One turning vector, and how many ticks it has turned
The counts run from 0 to 758.
[ -8.9  -6.2  11.3 -22.3 -13.7   5.0  -4.2   2.4  14.3   0.1  -8.6  -8.5
 -13.6  -6.3  25.0   5.9  -6.7  -6.4  -8.2   3.2  -1.4  12.1   9.8  13.5
  -3.3  17.6 -31.8  -6.8  -4.3   0.2   3.6 -15.5  -8.2  -3.8  10.7   3.5
  -1.1 -24.2   4.4  -2.5 -17.9  -9.2 -16.1  14.4 -16.4   2.1  15.1   6.9
 -12.9  -9.7  -7.9  -9.9  19.7   1.4  11.2  -0.5  -2.6  10.4  -0.4 -23.1
   3.4  -9.3   1.5 -16.6]
563
[ -2.1  19.9   6.3   1.0   6.0  42.8  23.1  -6.0  10.9 -16.4  13.4   0.4
  11.0   1.6  18.1  -5.8 -12.4 -10.0  -8.9  -3.1  -9.5  -4.3  23.4  -3.4
   6.2  18.8 -17.5  -1.0   3.2  -5.2   1.5  -1.3 -13.4 -13.3  -8.7   4.8
  11.4   0.5  -9.9  23.2 -15.5 -12.4   0.9  -1.6 -14.0  26.2 -15.5   0.4
  -4.4  18.8   7.5 -14.8  12.6 -16.9 -10.2   5.2  -0.5   3.4   6.2  11.9
  -2.5  -5.2 -24.8 -14.5]
462
[ -3.9  21.0  -4.6 -12.1  10.2  31.6  14.9  -8.5   4.5  -3.7   1.9 -10.4
  -7.5 -14.5  17.5   1.1 -17.5 -24.3 -10.1   1.7  -6.5   5.8  10.3   8.9
  -1.2  -7.8 -20.0   9.9  10.1 -21.6   8.2 -17.9   1.3  -2.3   2.9  10.4
  20.4 -21.1  -1.1  11.1 -11.5  -9.8  -3.0  -8.4 -22.9  21.5  -7.9   1.4
   2.5   4.1  -9.2   2.8  11.8 -15.2   3.6  -7.6 -15.3  14.7   4.9  -7.9
  11.1  -1.7  14.8 -19.6]
332
[ -3.9  17.1  -3.0 -12.2   6.5  40.1  22.0  -4.2   1.6 -10.9  -7.2  -1.7
  -7.6  -4.1  -2.8 -15.5  -5.3 -23.5  -0.6  -1.4  -2.7 -25.7 -16.7  -9.0
   0.9  16.2  -7.3  -6.9 -21.3 -17.3   0.2 -13.9  -3.3 -16.3  -8.9   1.2
  16.2   9.1  -1.3   5.1   7.4 -17.7  -3.9   2.1  -4.2   2.0 -16.3 -15.6
   3.4 -10.6 -14.9  15.3   3.6 -19.8  -4.5  -0.4  -8.6 -20.2   6.5   7.4
  -1.4   0.1 -26.1  -3.2]
440
[  8.6  -4.6  15.2  -1.2 -26.1  38.2   4.2  -2.0  11.5  -7.5   2.9  -3.2
  -2.2  10.7  10.9  10.8 -20.2  -9.6  -8.1  13.2  -1.6   0.9   1.4  -2.9
  -5.8  18.7 -26.1  -0.3 -15.8  -7.9 -17.9  20.3 -16.8 -17.8  -7.5  -5.1
  -1.6 -20.7  -3.7   2.2   2.1  -6.0  -6.6  11.9  -1.6  20.1  -6.6 -12.0
 -16.5  21.7   6.4 -21.9   7.5   3.5  -6.2  -8.8  -1.3   3.8 -19.3  14.9
 -11.9   1.0  -4.6 -14.5]
91
[-15.3  -6.7  -5.0 -22.2  -6.5  21.7  -1.7  -6.2   7.6  -9.1  10.0  -0.5
  -8.9 -20.0  26.5 -12.8 -16.3  -4.9   6.8   5.8  -2.4  -7.7  23.6  -2.9
  -5.2  -2.3 -18.9   8.7   4.9 -17.6  -3.8 -18.1  -3.9   8.9   9.3  10.6
  16.7   5.2 -16.7  10.7  -2.6 -10.6 -21.9   5.5 -25.6  12.8  15.8  11.7
   6.9   6.7 -14.2  12.1   9.8   3.7   2.2   6.6  -5.5  17.1   9.9 -14.0
   6.8 -19.0  16.3 -12.0]
394
[-13.4  13.8  -5.7 -16.9  -7.1   6.9  12.5  -1.9   1.0 -16.3   8.0   5.2
 -11.0 -12.6  19.3 -18.6   8.9 -17.0 -12.5   2.5 -13.5  -5.9  13.7  -4.3
 -15.3  29.9 -13.4  -5.0  -9.5 -28.3  -4.7 -14.6 -20.2 -13.0   3.8   0.4
  17.0  13.0 -14.7  13.7 -13.6 -20.4  -3.5   4.5  -6.9   1.2   4.4 -23.5
  -4.7   7.4  -4.4  19.1  -3.2  -4.0   1.6   6.5   9.6  -8.3   6.2   0.8
  -1.2   1.4 -11.1 -17.7]
40
[  2.9  21.0  -2.9 -11.0   0.9  31.5  28.2  -9.4  -1.8  -5.9  14.6   5.2
  -0.5 -17.4   8.9  17.9  -0.4 -10.2 -16.1   4.3  11.7 -21.5   1.3  -7.4
   7.3   9.7 -22.7 -11.6  -0.5  -4.6   9.3  -3.0   8.2 -25.9 -10.4   6.8
 -14.3  -2.9  -5.9  -0.9  -2.0 -21.6   0.0 -11.8   9.7  10.7  -8.4 -11.0
  -4.1  -9.6  -3.6   3.5   3.5 -17.5   5.5   5.0   1.5  -7.7  -1.0  13.2
 -12.3   6.6 -14.6 -11.6]
109
[ 11.8 -20.1  22.5   1.4  -5.1  27.8  32.2   7.7   2.5 -14.6  -4.2  16.1
  -5.9 -15.6  20.8  -1.1  -4.3  -0.7   5.9   2.3  -5.1 -15.1  -1.4 -20.6
  13.9  22.9 -26.0  -1.5 -18.3  -6.8 -12.2  12.6  -2.6 -10.7 -17.0 -31.0
 -18.3 -10.7   6.4  -1.8   4.7 -12.7 -26.5   1.9   4.9   2.1  -3.2   5.9
  -4.6 -13.5  -2.0   0.1   2.6   7.2  -1.1  10.7  -1.5  15.6  -7.7   7.0
  -7.8  -8.6  -7.1  -8.9]
451
[  1.8  24.7   1.4 -10.6  -8.7  19.0  21.4 -12.9  19.9   8.0  19.6   1.4
 -19.3 -10.6   1.9   4.0  17.0  -0.2  -0.8   1.6   4.7 -15.8   2.9   6.0
   6.1  18.0 -10.2  -5.0  -7.4  -5.2  -4.5   7.0  -2.6 -19.1   4.0  -4.0
  -0.7  -7.4 -19.7  16.8 -13.4 -24.8  -3.9   5.2  -2.3  10.2  10.4  -9.8
  -2.1   4.8  -8.9  -3.3   0.8 -25.5  12.5  10.1  10.2 -23.2  -8.3  -2.9
 -23.4  -9.6 -23.6 -24.1]
668
[ 13.9  11.8   7.2  -8.5 -14.1  29.8  12.2 -20.4  10.6   8.4   2.2  18.7
  -6.4 -16.9  18.1  11.5   3.2   1.4   8.5  17.1  -6.2  -5.5 -17.1  -5.2
  14.3   0.9 -13.2   8.8  -4.6   8.9  -8.4  -1.3   2.6  -3.8   7.5   6.4
  -5.0 -12.6  -0.4   4.0  -0.1  -8.1 -28.4   4.3   5.5  20.3  24.5  23.5
   1.9   4.8 -10.2   5.9  -8.7  17.5   7.6   6.0  12.8  14.8   1.6  -6.0
 -19.4 -29.3  -1.1  -7.4]
614
[-21.0  11.8  -8.2 -20.0   2.0  41.6 -11.1   5.5  12.4 -13.5   2.0  -9.9
  -6.6  -6.5  24.1  -3.2 -19.4 -10.5 -13.2  -3.8   7.1   7.2  -7.1  12.2
  -4.8   0.2  -7.9  -6.2  -4.5 -10.6   3.6 -25.4  -5.7   2.0   0.9  29.1
  17.2  -1.0  -3.3  13.9 -14.4   1.8 -17.9  11.8 -30.7  13.6  -6.6  23.8
  -2.9  -2.0  -8.6   1.3  18.1  -4.5   1.1 -10.2  -5.8   6.6  21.3 -13.5
   4.6  -8.4  -5.3 -11.4]
662
[  1.4  28.3   5.4   9.4   1.1  39.0  18.9  -9.8  18.8  -3.1  -1.1   6.6
  -1.2 -12.7  23.4 -10.8  -6.3  -7.2   8.4   8.3 -20.4   4.1   3.5  -4.8
  11.6   0.6  -5.3  20.1  -4.5  -3.6  -6.7   6.1  -4.7  -4.4  -0.3  -5.2
  19.7  -6.0  -7.5  23.7  -1.6  -1.5 -16.7   1.8 -21.8  27.4  -6.4  11.2
   1.8  17.5  -2.3   1.2   0.7   6.0  -1.6  -0.2  -3.9  19.1  -0.5   1.4
   2.3 -21.1   3.2 -13.7]
687
[  5.9   9.5 -20.1 -23.8 -10.5  26.1   2.7 -15.7  -9.0  12.4   9.4   6.9
 -18.4 -40.0  10.9   9.6   6.6  -5.7   1.9   9.9   2.7  -7.1  -2.9   1.5
   4.2   5.8 -13.7  -0.8 -13.1 -12.6 -12.2 -14.5  11.8   4.6   4.9  16.7
   8.8  -2.6  -7.2   0.6  -6.9 -18.5 -17.9  -1.8  -2.5  17.1  20.6  20.1
   4.2 -10.4 -12.3  23.2   2.2  -7.0  13.7   8.6  -6.3   5.8   2.9  -4.5
 -17.7  -0.2 -11.0  -6.5]
706
[ -1.9  13.0  -5.6 -16.7  -9.2  12.9  16.0 -10.9  12.9   2.5  -4.5  20.2
 -16.4 -10.1  16.6 -19.1   8.8 -10.8   2.5  -0.2  -9.6  -8.9 -13.7   3.0
  10.0  16.6   6.2   5.3  -3.7  -5.4   8.2 -18.4 -12.1 -12.5  11.8   4.7
  10.4  15.6  -8.9   7.1 -11.3 -13.2 -22.1  13.1  -6.1  -0.9   6.2  -1.3
  -7.3 -15.8 -22.3  29.9  -3.6   9.0  -5.7   4.0  12.7 -11.3  23.4 -12.6
 -10.8 -31.8 -23.7 -15.2]
507
[-16.6  12.9  -0.1  -8.2   8.0  28.8  15.6   2.4  11.5  -2.5   4.8  -9.4
 -20.4 -14.1   9.5  -9.5   1.1  -6.1   8.8   6.1   5.2 -16.5  -4.2   2.9
  17.1 -10.0 -15.6   0.3 -10.1  -4.6  -2.8  -8.5   3.8  -4.8   7.5   7.3
  22.5 -10.7  -6.2  22.5   6.0  -6.7  -5.6  -0.6 -29.6  22.3  -7.4  10.2
  11.7  15.0 -15.6  -1.0  -1.1 -23.8   8.0  -1.6 -14.3  -4.2  -2.2  -7.4
   4.7 -15.8   7.8 -12.3]
331
[  4.7   3.4  -2.6  -9.3  -7.7   8.3  10.1   2.4 -13.0  -5.9  -6.6   9.2
  -5.0 -23.0  19.3  -5.1  -1.5 -26.0 -10.3   2.7  -9.5   1.6  10.2 -12.0
 -16.8  31.6 -28.1   1.3 -25.2 -39.0 -10.6   0.6 -15.8 -15.3  -6.8 -15.2
   5.1   6.2  -1.3   0.1 -16.0 -25.2  -7.7  -2.3   2.8  -2.2  -1.4 -28.3
 -10.2 -10.9  -2.1  18.1   1.3  11.9   3.1   2.9   2.6   4.4 -12.0   8.0
  -7.8  17.1  -9.9  -6.9]
245
[  4.8  -2.5  -2.8   2.5 -11.5   7.0  21.8   2.7   0.5   2.6  -4.9  13.3
 -19.8 -32.9  21.3  -9.5  13.9   1.4   6.9   3.2  -8.8  -4.6  -3.2  -3.4
  14.0  30.9 -19.0  -5.3 -30.7 -25.8 -23.7   6.5 -12.1  -7.4  -0.8 -21.5
   0.0   0.3   1.7  -0.4 -16.3 -16.2 -18.9  10.5  -7.5   1.6  -0.1  -0.8
   1.2 -15.8  -4.2  19.5   4.2   0.3   3.0  10.8  10.0  -3.0  -7.3  -8.3
 -19.7   1.5 -12.0 -15.0]
246
[ -0.9  -2.7   7.7 -36.3 -19.7  15.4  -2.7  -7.7  -0.9  11.8   7.1 -12.7
  -6.5 -12.0   4.1  16.9 -11.4 -16.1  -1.1  15.8  11.3   4.0  15.5  11.5
  -8.3  12.0 -33.1  -3.5   1.4  -5.2  -8.7 -13.9  -1.0  -6.0   9.1  20.0
  -0.9 -21.3 -18.6   5.9  -4.4 -22.2  -3.1  -0.5  -7.8  20.8  25.5   8.7
  -5.8   6.4 -12.4 -16.2  11.2 -15.7  11.0  -1.3 -14.7   8.1   3.3 -11.1
  -6.0   1.8  -1.1 -15.8]
167
[  8.7  25.0  -7.8  10.7  -4.1  41.2  11.7  -4.3   0.5  -4.7  -3.5   3.7
  -8.2 -13.0  10.8  -4.6   2.6 -14.0  -9.2  -4.7  -2.2  -3.6 -18.1   2.2
  15.3  22.0   3.3   3.0 -17.9 -20.3 -11.1  15.9  -9.6 -20.2  -4.5  -3.9
  10.3   1.4   3.2   5.5  -9.2   2.4 -10.1   2.8   1.5  15.6 -26.0  -6.7
 -10.8  -1.4   0.2  13.6   1.5  -8.9   3.6   1.2  16.2 -11.6  -4.1  10.1
 -24.8   3.5 -27.9 -19.8]
312
[ 11.3   3.2  12.5  -3.2 -20.6  40.0   0.9  -9.7  14.5   8.7  -1.5  -1.2
 -17.3  -6.0   7.1   8.8  -4.7   5.9  14.2  11.9  -6.0 -15.6 -12.8   3.0
  24.5   8.9 -14.2   8.0 -16.8   4.4 -19.5  32.0   3.5 -12.8   0.8  -3.1
   8.4 -14.5   3.6   5.8  17.5  -1.6 -17.6  17.2  -5.8  18.6   7.8   8.7
  14.5   8.9 -10.2  -5.1  -4.2  -5.3   8.5  12.2   3.5  -4.8 -21.9   5.8
 -20.0 -22.3  -5.8 -20.0]
518
[  3.8  -7.8   5.7 -16.3 -16.8  12.6  -5.9  -1.5  17.3  -2.3   1.0  11.7
 -10.3 -14.4  23.2  -1.9  -6.7   8.7   6.8   9.1   2.1 -12.7 -11.3  -7.0
   6.5  -8.2 -21.7  -0.1 -16.2   7.8  -4.0  -1.5   1.6  -9.6  -1.0  -8.8
 -16.3   2.2   3.2  -4.2  10.0   6.2 -39.1  13.6 -11.3  -3.1   8.7   9.3
 -11.9  -0.6 -17.6  10.1   1.8  14.9   5.2   9.3  12.6  -0.1   0.2 -10.8
 -16.5 -32.5   2.3 -23.4]
155
[  8.5   4.8  -3.0 -18.6  -7.9  36.8   1.3  -9.9  -7.1   0.1  16.3   6.0
  10.4 -24.2  12.5  21.0 -18.3  -8.2  -8.0  14.0  16.1 -10.1  -1.6 -16.4
 -13.7   5.0 -28.6 -10.9 -20.6 -14.6 -18.9  -2.0   7.8  -6.4  -6.8  15.3
  -6.7   0.8 -16.6  -2.9  18.5 -10.2  -9.0   1.8   5.4  16.8   0.5   6.8
  -4.7  22.8  -2.3   5.0  -8.1   1.2   8.5   7.5  -2.6   5.9 -14.7  17.4
 -13.0   6.7   0.9  -5.5]
351
[ 16.5  12.1  -3.4  -5.2 -12.8  20.1   0.4  -5.3  -7.6   7.4  -4.3   9.0
  -5.5 -30.5  23.1  18.3  -8.8 -10.6  -2.1  13.9 -13.0  16.4  -6.9  -0.5
  -3.3   4.9 -35.4  15.3 -17.2 -23.3 -16.4   2.9   0.8  -4.0  -6.7  -3.1
   6.1 -11.2   6.6   7.9  -9.1  -5.1 -17.9  -2.1 -10.9  17.0  -4.5  11.9
  -8.6  10.7  -0.3  13.8   8.2  19.3  13.8   1.4  -0.5  30.7 -17.9   0.5
 -11.5   9.6  10.2 -17.7]
20
[-11.0  -2.1  -0.5  -1.7  -7.3  10.4  18.3  19.9  -0.6 -18.7  -4.4   4.3
 -10.9  -4.7  29.3  -9.6  11.1  -6.3 -17.3  -6.7 -13.6   2.7  -7.8  -1.8
   5.4  37.0 -13.0  -8.1 -22.3 -26.6   3.8 -15.7 -18.3 -22.5  -6.3  -3.3
  -3.7   2.3   3.7   0.4 -20.1 -10.5  -6.0  12.1  -3.4  11.4  -7.8  -3.7
  -4.5 -13.9   3.4  13.0  -3.5   4.7  -6.9   5.1   8.9  -8.8  16.0  -2.7
  -5.8   3.3 -15.8  -1.4]
341
[ -7.3  -5.4 -11.2 -22.2  -9.2   3.0   0.6  -9.3  -8.6   7.7  -8.5   6.4
 -27.2 -33.8  23.4   1.4  11.9 -11.6   5.6  11.9   1.1 -17.0  -7.6 -10.4
  -3.0   6.4 -22.1   2.5 -13.8 -25.0  -6.1 -12.3   4.3  -6.1   9.9   8.2
   2.0  -1.3   7.1  -4.5  -3.4 -22.8 -22.3   1.9  -7.0  -5.0  13.0   2.7
   3.5 -25.7 -18.2  36.6  -4.7   6.1  22.3   6.8  -7.3   1.3  -0.2 -13.5
  -7.2  -9.9   4.9 -14.7]
673
[-12.4 -15.7  12.0 -16.0   0.7  16.5  -1.5   2.9  10.0 -11.2  -3.1  -0.2
 -10.3 -12.9  34.3  -6.5 -23.8 -13.9  -3.8   8.1   2.2  -3.5  -1.1 -11.6
  -8.6  -5.4 -35.5  -1.0  -6.4 -13.5   1.9 -16.3  -4.3  -3.7   0.6  -4.1
   4.2   2.2   3.2   1.2  13.0  -4.1 -21.2   2.8 -19.7  -3.7  -9.3  -4.3
 -11.2   1.8 -12.0   9.1   3.2  15.2   3.4  -2.5 -15.5  17.5   2.6 -12.1
  14.5 -14.0  23.0 -15.1]
490
[  8.2  12.1   5.3  -6.2 -13.6   5.5   2.2  -5.1  13.8  -2.2 -12.3   9.2
 -18.3 -13.4  26.0   3.7   1.1  -4.0  -8.0  -0.3  -1.1  14.6 -27.6   3.7
   6.3   7.8 -14.7   2.8 -17.4  -7.2   5.7  -6.2  -5.4 -18.1  -6.5   0.0
  -8.0  -7.8  14.7  -7.3 -13.4  14.0 -35.7  11.6 -10.9   5.3  -1.2   3.3
 -22.5 -14.2 -12.7  12.3   0.6  20.3   8.1  -7.6  20.3   1.3   8.7 -14.7
 -18.0 -23.0 -18.9 -20.5]
379
[-11.1   3.1  14.1 -11.7   0.7  19.7  15.2   1.0  22.1  -5.1  -1.5 -10.5
 -12.5   8.1   8.1 -13.0  -6.5  -1.5 -10.1  -4.4   3.9  -2.3   3.8  11.7
   8.4  24.3 -19.6 -16.9 -15.9   3.0  -3.0   6.4 -12.0 -18.3  -6.0 -11.7
   7.7  -8.9   4.1   8.6 -19.0   0.4 -15.4  14.0 -18.7  -3.0 -15.7  -4.5
 -18.7  -5.1 -16.6  -9.0  13.6 -22.8  -4.9   0.7  14.5 -20.0   5.3  -9.0
  -5.7  -8.7 -31.2 -23.6]
400
[-11.8  -5.4   7.5  -6.2  -3.8  38.5  12.1  13.2  14.6 -10.1  12.3  -8.7
  -1.7  -5.4  20.3  -2.2  -4.0   5.9   5.7  -6.5   5.5  -1.2  -5.2  -0.1
  17.3  13.6 -12.7 -18.0 -18.3  -0.4 -15.9   1.4   2.6  -6.4  -7.8  -0.3
   0.7  -4.3  -9.4  19.5  -4.7   3.2 -13.0  11.6 -24.8  23.5 -10.5  34.0
  10.7  23.1   3.0  -8.2   2.5 -19.2   0.9   3.9   4.7   5.0  15.1   2.0
  -5.8  -6.4  -6.1  -9.8]
459
[-13.2  -8.5   5.0  -8.6   1.3  15.3  15.8  13.5  17.0 -11.3   3.8  -1.3
 -15.4 -21.8  24.6 -10.2  -2.8  13.6   5.7  -5.1   3.3  -1.9   8.5  -2.9
   9.9  -0.1 -26.2 -12.1  -7.1   2.8  -7.0 -10.7   1.0   0.9  -4.0 -13.6
  -5.7  -7.1   2.1  10.5  -6.3  -3.3 -32.1   9.7 -36.3   3.5  -8.6  29.2
   1.7   5.6 -15.6  -7.3  10.1  -4.1  10.8   2.8   0.8   9.1   6.2 -18.4
   4.8 -15.3  10.5 -12.3]
63
[  5.9  31.4 -11.4  -5.6  -9.8  28.9   3.3 -15.3  11.8   1.5  -0.5   5.5
 -20.0 -14.0  19.3   3.3  10.3  -9.1  -5.0  14.6 -12.8  -6.6 -16.5  14.3
  13.4   5.1   3.5  11.5  -2.7 -16.7   8.1  -3.6 -14.1 -20.7  10.7  17.4
  16.6  -7.2   1.0   7.6 -15.2  -6.0 -16.0  -0.9  -4.0  23.0   2.6 -16.9
  -8.0   0.8  -3.5  16.0   6.4   7.4   9.5  -2.5  13.1  -2.9   4.2  -2.8
 -17.3 -25.9 -12.1 -22.4]
111
[  4.7  21.5   4.8  -0.3  -0.3  15.6  29.2 -12.3  14.0 -14.8  -8.2  12.8
 -16.2   0.6  24.9 -17.7  10.4  -1.9  -1.3  -2.6 -13.1  -2.9 -16.9 -15.6
   7.5  18.9  -2.9   8.2 -17.4 -13.7   3.2  -2.1 -17.1 -24.3  -2.0 -15.8
   2.1   7.7   8.4   5.1  -2.0   0.8 -20.0   5.1  -0.4   1.1 -17.3 -11.3
 -17.7  -8.6 -12.0  21.4  -7.2  17.7  -5.5  -3.0  14.9 -12.5  10.3  -2.1
  -6.9 -18.8 -13.5 -11.8]
378
[  5.8   8.9  -6.6 -11.2 -12.7  25.8   5.1 -16.6  -7.1  -1.5  -6.5  -1.7
  -5.8 -15.4  18.3  -1.8  -2.9 -26.5  -7.7   5.9 -14.9  -1.9  23.1   8.3
  -0.4  20.0  -9.5  13.7  13.9 -17.8   5.4 -12.9  -5.4  -0.8   7.4  15.7
  15.3 -21.9  -6.5   9.6 -25.2 -24.2  -2.6  -2.9  -0.9  11.7  12.4   2.7
  -2.5 -23.2  -4.7   9.9  15.6  -9.0   5.5   2.9  -7.3  15.5   3.0  -9.6
   7.6  -3.2  -6.8 -15.9]
633
[ -3.5 -15.6  14.4 -11.9 -17.2  19.3  -2.8  -1.8   9.9   1.3   1.0   1.7
 -18.1 -12.6  18.4  -2.5  -1.7   1.6  14.9  10.3  -2.8   1.6   6.7   4.3
   8.2   6.0 -26.1   4.3 -20.6  -1.4 -23.6   9.0  -0.8   1.1   9.4  -3.7
   3.7 -12.2  -6.0   7.5  -1.0  -8.4 -22.9   8.3 -21.3  19.1  22.5  17.8
  13.2  13.9  -8.9  -0.4   2.4   0.8   7.4  11.3  -5.3  11.0  -0.9  -6.0
 -10.2 -18.1  13.1  -8.2]
522
[  1.2 -20.8  22.0 -19.6  -9.1  28.9  21.6  -1.1   3.6 -13.4   6.9  10.4
   1.7   5.3  28.7  -0.4 -17.7  -7.1  -7.3   2.1   1.2 -23.3  13.3 -19.2
  10.8  11.6 -32.4  -9.9  -0.2   9.7   4.2  -8.5  -5.1  -7.8  -7.6 -13.5
 -23.0  -5.8  -1.6  -6.3   8.7  -8.8 -24.7   2.0   3.7   2.4   9.6   7.5
  -7.2  -7.1  -6.3 -10.9  10.0   5.5 -15.5  14.8  -7.8  22.9   8.6   5.3
  -2.1 -20.2  -0.7 -11.5]
656
[-14.5   9.8  11.2   0.9   6.4  49.4  13.3   4.9  24.6 -17.2  -2.4  -2.7
  -5.4  16.8  21.2 -18.0 -18.1   0.5  -7.5  -5.0   0.0 -21.7   2.0   0.2
  12.0   2.5  -7.0   3.2  -2.7   7.1   3.4   1.2 -18.4 -16.9 -10.3  -8.2
  16.8   4.0  -0.6   8.9   4.3   6.4 -20.8   9.7 -18.7   2.4 -27.7  -7.0
  -8.9   9.2  -9.9  -2.4   3.9  -8.1 -12.0   5.9  -1.7  -8.1   8.6   1.6
  -1.9 -32.0  -9.4 -25.8]
624
